One turning vector, and how many steps it has turned:
The counts run from 0 to 379.
[145 119 135  86 172 122 125 144 117 158 106 162 107 140 118 121 121 115
  94 127 116 136 138  88  96 172 132 124 117 184 123 152 101 115 125 141
 119 150 106  65 139 125  90 109 123 121 161 242 114 107 109 119 133 154
 117 140 154 120 163 144 133 120 114  91]
332
[184  91 132  81 192  86 112 145 158 143 167 154  84 102 159  98 129 138
 147  97 102 156 141  94 126 140 171 115 109 106  91 152 108 131 100 171
 121 135 107 131  93 139  91 142 111 104 126 173 156 150 117 106 141  98
 149 120 101 130 132  81 126 151  78  83]
243
[154 150 145 142 125 116 163 116 129 131 124 132 107 133  92 110  94 172
 171 131 178 109 127 112 105  91 148 123 178  79  77 110  86 168 110 149
  62 130 144 137  58 179 150 125 132 152 152  96 106 182 137 102 150  99
 123 144 118 131 124 106 139 125 155 134]
204
[162  57 138 113 105 120 117 111 144 109 100 118 151 167 130 117 140  94
 105 105  94  97 123 113 108 132 126 150 150 126 117 127 141 125 120 127
 139  62 130  89 177 110 168  98 168 102 119 191 140 131  84 136  86 115
  95 136  55 119 127 150 161 113  87 105]
370
[ 55 136 141 124 124 101  92 212 113 142 170 124  98 108 148 166  84  90
 154 122 133 112 174 162 139 128 160 116 102 109 161 143 139 144 133  99
 166 153 112 134 111 134  88 127 102 109 116 105 158 148 164 114 148 128
 177 121 173 123 100 147 100 109 128 151]
230
[156 115 158 108 110  84 155 114 119 100  94 128 111 143  95 131 138 158
 189 132 142 126 135  98 105 126 156 118 159 103 103 122  98 134 142 122
 119  82 147 180 118 168 140 134 158 131 135  78 159 188 125  84 110 109
 146 126  82 134 126 100 125 132 144 136]
7
[ 90 175 100 120 118 125  91 156 142 154 109 145 138 165  98 137 101 123
 100 111 159 110 149 129 108 125 136 153 169 171 143 111 142 137 186  85
 154 136  91 163 146 137 100 116 187 121 175  96 127 113 122 116  92 192
 145 112 138 131 131 159 126 107 146 132]
188
[ 89 188 112 116 139 102 128 156 128 133 122 157  90 145 127 159  98 126
 145 111 163 175 108  99 109 105 162  99  99 112 141 140  86 152 142 127
 152 135  70 176 110  99  75 117 109 128 171  68 148 131 143 104 204 129
 166 128 132 123 106 134 141 133 159 145]
151
[137  68 156  92 168 111 120  95 122 163 148 129 129 142 117 134 100 111
 167 152 126 174  81  95 108 135 136 154 149 152  96  93 159 129 136 127
 158 103 149 120  86 144 153  67 149  92 139 165 127 157 103 108 130 138
  73 172 157 158 104 109  89 100 161 125]
296
[161 154  80 136 110 170 138 140 155 118 122 109 150 128 131  90 162 162
  84 128 118 102 136 150 163 108  91 144 156 104 110 133 135 125  80 123
 104 151 152 114 185  77 136 166 118 130  61  98 107  97 156 153  96 114
 144  91 108 123 146 121 141 173  87  98]
358
[178 115 164 153 124 135 142  73 119 167 151 150 116 141 103  73 128 142
 136 109 102  88 155 115 126 166 145 118 177 137 110 110 129 105 112 132
 109 151 147 151  67 185 179 128  94 120 127 161 111 125 110 184 122 158
  71 147 124  96 142 101 133 124 116 125]
208
[175  60  92 106 157 118 113 131 141 118 140 165 103 134 153 126 126 149
 156 143  76 152 125 121 105  97 173 143 145  84 144 161 147 121 125 122
 114 113 106 121 140 164 190 124 145  88 134 119 134 101 142 146 117 151
 100 138  95 108 133  94  62 150 137 146]
171
[142  53 113  88 148 101  75 147 171 111 104 128 121 152 143  82 131 123
 115 131  92 113 135 112 103 122 147 157 149 130 108 123 140 157 108 129
 116  88 133  81 154 127 147  95 170  75 130 188 117 138 137 124 103 125
 110 164  69 134 115 130 104 124  88 102]
369
[145 108  91 152 144 109 107 103 136 113 106 160 137 161 168 138 133 144
 156 143 113 136  89  73 115 110 156 145 107  84 161 135 114 126 120 149
 107 157 122 150 135 128 163 115  78 138 137 118 114  87 100 186 186 154
  72 131 114 113 127 118  84 142 142 171]
256
[180 127 123 117 135 167 156 119 122 185 116 172 108 118 142 139 143 170
  73 116 152 117 160 108  94 121 125 111 112 141 134 129  86 127  74 156
 133 144 116  76 122 125  93 169 110 124 142 183 115 125 146 118 144 143
 166 114 124 125 138 121 157 125 146  95]
247
[184  81 143  85 155 147 136  91 143 168 133 184 121  96 149 143 139 149
 116 151 119 137 136  96 121 117 136 118 101 138 142 120 100 104  68 154
 145 158 142 111 127 122  94 153  79 102 131 185 131 130 154 135 139 164
 175 127 149 134 140 118 128 151 131  84]
248
[108 201 134 158 143  93 102 181 133  89 132  84 127 115 113  98 102 133
 138 116 137 116 142 158 167 126 116 106 133  85 118 163 126 166 121 144
  59 141 114 103 148 127 133 158  96 133 104  89 110 143 147 120 126  55
 150 116 130 102 153 117 110 130  89 141]
41
[166 131 111 122 123 164 179  99 146 137 123 143 113  90 139 145 173 189
 117 147 169 139 116 126 135  94 125 140 120 112 128 116 110 129  76 138
 103 155 150 139 128 100 108 180 117 125 102 109 115 149 166 132 152 149
 187  99 124 157 143 106 127 170 161  91]
163
[108 165 118 145 125  85 138 130 125 141 115 156 138 163 158 128 118 106
 164  84 143 164 107 110 125 155 142 121  80 116 137 136  66 131 155 140
 171 138 101 205 122 115  79 150 102 163 144  64 164 123  79 152 183 129
 158 139 127 136 137 156 154 123 153 141]
150
[167 129  92 108 131 153 122 141 143 117 143 102 103 108 104 120 125 133
 155 110  78 174 157 164 155  86 146 132 166 132 112 158 174  93 157 109
 137  74 109 141 150 151 134 140 161  81 151 101 141  83 138 107  85 124
 105  94 101  81 138 104  91 164 117 136]
81
[167 128 152  93 123 143 111 130 155 157 119 121 122 156  87  76  94 151
  92 104 139  66 177  88 122 146 112 142 175 174  83 112 128 138 124 137
  93 140 141 113 114 164 127 136 138 109 170 190  95 153 133  94  88 141
 110 119 125 124 158 109 132 110  91  83]
10
[ 91 172 146 127 137 151 130 114 126 160 137 134 150 115 117 133 119 150
 108 144 177 102 108 100 159 142  95 153 141 174 136  71 158 137 123  97
 149 164 153 167  93 129  83 120 127 138 138 105 120 150 120  90 148 150
 157 117 190 175 123 125 133 122 166 131]
110
[ 84  67 144  81 151 126  76 138 153 132  96 149 154 153 159 143 121 135
 108 156 145  89  94  86 119 128 141 161 121 147 142  96 158 149 101  96
 151 150 133 137 151 122 133 111 145 106 105 147 140 163 134 118 127 159
 149 151 120 177  81 144  88 121 123 115]
374
[121 115 115 104  89  96 127 158 139 122 146 110 149 147 132  87 146 160
 125 104 144  90 136 160 120 132 115 127 150 114 113 109 141 160  93 108
 145 119 153 166 155  87 124 134 149 116  63  54 151 202 149 131 117  90
 168 132 115 182  88 134 146 135 100 112]
0
[112 122  61 154 142 132  98 154 147 135 162 145 121 168 172  92 123 124
 127 131 111 148 114 147 114 123 139 150 129  98 129 114 157 155 141 113
 146 163 100 132 146 105 144  84 121 111  97  75 122  83 135 209 179 159
 133 155 123 143 110 140 121 125 132 161]
262
[100 143 100  83 122 113  91 163 150 156 142 150 125 181 123  83  78 111
 112 103 145 117 123 116 127 164 148 155 167 175 120  88 176 142 162  97
 137 144 103 182 148 132  83  93 173  87 145 109 122 131 101 137 125 186
 159 142 159 156 116 143 122 113 121 113]
189
[175  48 146  97 145 139 121  95 144 143 147 159 136 102 165 142 147 146
 146 156  85 114 110  88 147 120 144 135 103 122 142 151 134 101  62 169
 156 138 128 148 121 128 116 141  71 104 107 174 154 130 124 166 154 135
 137 128 121 133 116  83  92 163 117 108]
249
[133 130  98  98 114  82 145 122 134 113 114 133 133 158 117  73 150 123
 139  86 124 148 115 136 138 127 134 131 161 106 118 109 110 139 140 101
 126 106 139 192 162 123 143 147 159 113 101  47 155 160 107 139 136 105
 160  99  83 162 149 114 138 164 113 105]
275
[170 131 154 158 108 116 166 105 105 186 168 167 131 149 115  85 128 158
 132 127 136  95 146 133  79 140 148 108 166  95 108  97 136 144 110 140
 105 181 145 114  83 156 167 112  88 127 108 142  99 155 121 182 147 141
  95 153 121 129 105 107 149 118 144 135]
209
[142 173 166 141 108 158 116 127 144 137 109  86 138 104  83 148 113 183
 133 130 202  84 158 113 150  68 129 129 163 141  98 106 132 149  98 138
 101  95 129 123  76 136 108 152 145 135 159  97 103 179 142  49  97  95
 155 105 118 128 105 133 140 110 130 149]
199
[157  82 107 100 122 161 175  92 104 175  97 164 129 131 142 132 187 115
 107 150 100 141 124 150  81 122 130 113 143 150 156 116 113 110 119 104
 166  96 157  93 186 127 151 134 166 126 112 169 120 102 127 156  95 183
 117 124 104 149 120 136 115 140 160 132]
175
[ 74  93 156 154 128 143  99 124 124 131 170  84 158 125 128 146 104 107
 169 163 125 115 114 160 161 130 116 146 117 123 121 115 197 115 132 104
 157 135 103 143  83 138 161  78  91 113 132 109 127 125 135 136 152 120
  85 158 162 128  72 125  96 107 130 185]
303
[131 145 164 175 116 113 138 147 137 119 181 119 130  85 130 100 141 156
 149 143 130  89 156 169 133 116 136 110 142  75 116 141 146 160  73 153
  70 181 149 103 105 155 179 134  88 143  81 115 123 174 177 171 143  84
 144 127 142 123 117  94 115 137 105 143]
125
[140 149 135 160  94 129 140  65 127 143  87 143 150 198 103 102 112 140
 127 138 142  88 122  67  78 156 124 131 148 141 124 104 101 124 151 135
  99 140 133 141 123 140 156 108 103 170 169 146 107 114  86 146 139 172
  71 154 111 136 132 133 169 115 159 150]
293
[123 109 140 129 119 145 105  96 122 137 126 121 162 131 159 151 156 103
 113 149 106 116 120 107 167 163 111 138  81 163 152 127 129  72 115 120
 177 158 119 168 131  85  97 131  64 135 138 175 143  64  94 168 187 160
  99 137 148 118 122 121 156 126 110 123]
339
